Turns, then the turns between two rows, first turn first; the first pair answered:
F:
[ -3.8   4.9   8.8  14.3   3.0 -16.2  15.7   7.1 -11.1 -10.2  -0.4  -4.0
 -10.9  -1.6   2.5 -13.1  -5.8  11.8   9.9]  ->  [  1.5   7.5   2.8   7.2 -15.3  -9.4  17.1  -7.9   1.7 -14.3  -1.9   1.9
  -2.9   1.2   3.7 -10.8  -1.6  16.7  11.2]
[-16.8  -0.5  14.9  15.1   7.0 -15.5   0.6  12.8 -13.1  -4.5  -2.3   8.9
  -8.2  10.6 -12.0  -3.6 -21.3   0.2  11.1]  ->  [-13.0   4.0  11.1  11.6 -19.1 -13.4   1.0  -4.7   1.6 -10.3   0.0  14.5
  -4.9  11.3 -15.1  -5.2 -19.1  10.3  16.0]
[ 11.7  -6.0 -17.9 -16.9 -28.8 -15.1   7.5   1.3   4.5   2.9  27.4 -18.1
  -4.2  16.4  -6.9  -2.9  14.0  -1.6  17.2]  ->  [ 18.6  -6.5 -31.5 -26.9 -19.9  -0.6  -0.2   2.2   7.1  -0.7  21.3 -10.3
  10.9   5.7  -4.7  -2.6  20.9  -6.9  11.7]
R:
[ -9.3   2.0  -8.2   3.6 -18.5   5.4   7.9  -3.7   6.8   3.5   6.8 -17.0
   2.7   1.9   6.2   3.7   9.3   0.4  16.6]  ->  [-10.5  -0.3 -12.3   1.5   0.3   8.3   2.8   5.4   0.5   0.7   1.7 -18.7
   4.7  -3.7  12.5   6.2  12.8  -4.1  14.1]
[  1.2   6.0   1.5   6.0   5.1  -0.1  -1.2  -8.8  17.6 -10.5   3.0  -4.7
   9.3  -5.7   4.7 -16.8  -8.5   9.3  17.5]  ->  [ -1.7  -0.6   2.5   9.9  19.5  -3.6  -1.2   1.1   9.2  -8.0  -1.3  -9.4
   7.1  -6.0   9.2 -17.0  -6.4   5.5  17.4]
[ -0.2  -8.3   6.3  -9.0  21.7  -0.6  -6.3   4.7  -8.7  -9.8  -6.5 -13.9
   5.5   2.5  -5.7  -4.9   8.0  -8.1   6.1]  ->  [ -1.3   1.3  16.4  -2.4  -8.8  -8.8   1.5  -9.0  -3.4  -7.6   1.8 -11.1
  -4.1   9.6 -16.0 -11.4  -1.2   1.6   7.5]
N:
[ -7.7  -9.2   0.3   1.2   6.9   0.1  -0.5  -7.3  -0.8  -5.0  -7.5 -20.8
 -17.9  -5.4  18.5   3.1  11.3   4.7  15.4]  ->  [ -7.7 -10.5  10.1   1.5   3.9  -1.9  -0.3  -5.1  -3.0   2.4  -2.2 -25.8
 -22.2  -0.9  10.5   2.2   4.6   4.0  16.3]
[ -2.5  13.0   6.4   1.4  -9.9   3.5   1.1 -13.1  17.2 -15.4  -6.0 -22.2
  -7.1   0.5  -2.6   5.5   4.3   5.7   2.3]  ->  [ -2.2  12.3  14.0   5.7 -10.4   4.3   1.7  -7.4   8.3  -5.8   3.4 -21.1
 -15.0   5.7 -16.4   2.9  -1.4   1.0   0.3]
[ -2.5  -0.7   3.5   9.3   6.4  -5.5   5.2  10.4 -10.4   6.9   0.5  -2.4
 -10.2   0.4   0.1  -2.3  -8.0  -6.1   7.3]  ->  [-2.9  2.6 -4.4  7.4  7.6 -3.9  6.0 10.3 -8.3  2.2 -8.4  5.1 -7.2 -5.6
  9.0 -4.2 -2.4 -5.4  5.1]
U:
[  3.4  -6.7   6.7   4.7 -29.1  -1.9   8.8 -24.0  -4.5  -0.6  15.3  15.7
   6.7   7.4 -27.5  -2.3 -11.6  -2.7   7.7]  ->  [ -6.2  -9.4  11.6  11.3   8.3  -4.0   4.2   6.0 -31.1  11.4   2.4  16.7
  -4.4  -4.8 -17.7 -11.9 -12.4 -23.7   0.4]
[-12.4  13.4   7.5  11.6 -12.9   0.5   0.7  -8.4   1.6   0.0  -4.5   0.3
  -8.3   5.9  -1.6   9.8  -0.1   9.2   4.4]  ->  [-13.2  14.1  14.8  15.5  -4.8  -1.6  -0.4  -3.5  -7.0   2.0  -4.0   2.3
 -12.8   4.0  -4.9   5.9  -2.5   1.1   3.9]
[ -4.2   4.4 -10.4   1.5 -14.2 -11.5  17.0 -24.5  -2.1  -3.1  -6.3   5.3
   5.8   0.6   1.8   4.2  -1.9   4.0  22.6]  ->  [ -3.0   8.5  -0.3   4.0 -12.6  -6.6  14.7 -18.0 -15.2   7.5   2.2   8.8
   1.8   1.5 -12.4   0.1 -13.2 -10.5  18.5]
Pairs:
Between the rows of a pair lie 2 to 4 turns.
[  5.3  17.2   0.1   1.3 -25.6  21.5  -0.6 -11.9  -0.4   5.1   6.4  30.3
   2.6  -4.4 -16.6 -13.9  -4.4 -10.2 -10.1]  ->  [-13.1   3.8  11.6  19.3  15.8  -1.1  -0.4  23.2 -25.9  13.5   0.4   4.1
 -23.8   1.4  -4.7  -8.4 -11.7 -13.5  -6.1]  R, F
[  5.7  -3.6  -9.0  -4.4  31.8  11.5 -16.2  20.8 -38.5  -1.6  -5.3 -18.7
  19.7  -4.2 -33.8  21.8  -3.9  -5.3   8.5]  ->  [  7.6  -6.2 -26.2  -9.3  37.0  11.6 -14.2  15.1 -27.3 -18.3 -22.2 -12.7
  29.6 -12.8 -13.5  20.2   8.0   1.8   7.5]  N, N
[-15.0 -28.7 -19.2 -16.4  49.1 -12.2 -12.8  18.7  15.8 -20.8 -24.3  -4.7
  22.1 -15.3  44.4  -0.2  24.6  -6.4   3.3]  ->  [  6.2 -29.0 -27.0 -35.0  37.0   9.7 -20.7   9.7  21.1 -18.4  -4.0  -4.7
  49.6 -14.8  20.4   7.5  25.1  -9.8   3.4]  U, F
[-21.6   5.3 -25.4  28.8 -16.5 -41.5  35.0  -7.0  10.1 -33.7 -38.4   0.0
 -26.0 -10.1  45.5 -19.3   1.6  30.1  -3.2]  ->  [ 18.0  15.5 -45.9  -7.5 -41.8  10.7  16.9 -27.7  23.0 -32.8 -20.4  31.3
  31.8 -26.4   9.6 -16.8  13.3   9.5 -16.4]  U, F
[-15.7 -10.4   0.9  13.2 -13.3 -22.5   1.0 -21.0   1.6  -6.7 -14.2  -6.1
 -15.7  12.9  24.3  -8.3  -0.1  23.6   9.9]  ->  [-11.4 -17.5 -10.3   4.6  29.4  -8.8 -10.7   2.6 -13.4  -5.0 -26.2  -0.9
  -2.0  -2.9  33.6  -6.8   7.5   2.2  -1.3]  F, F, F
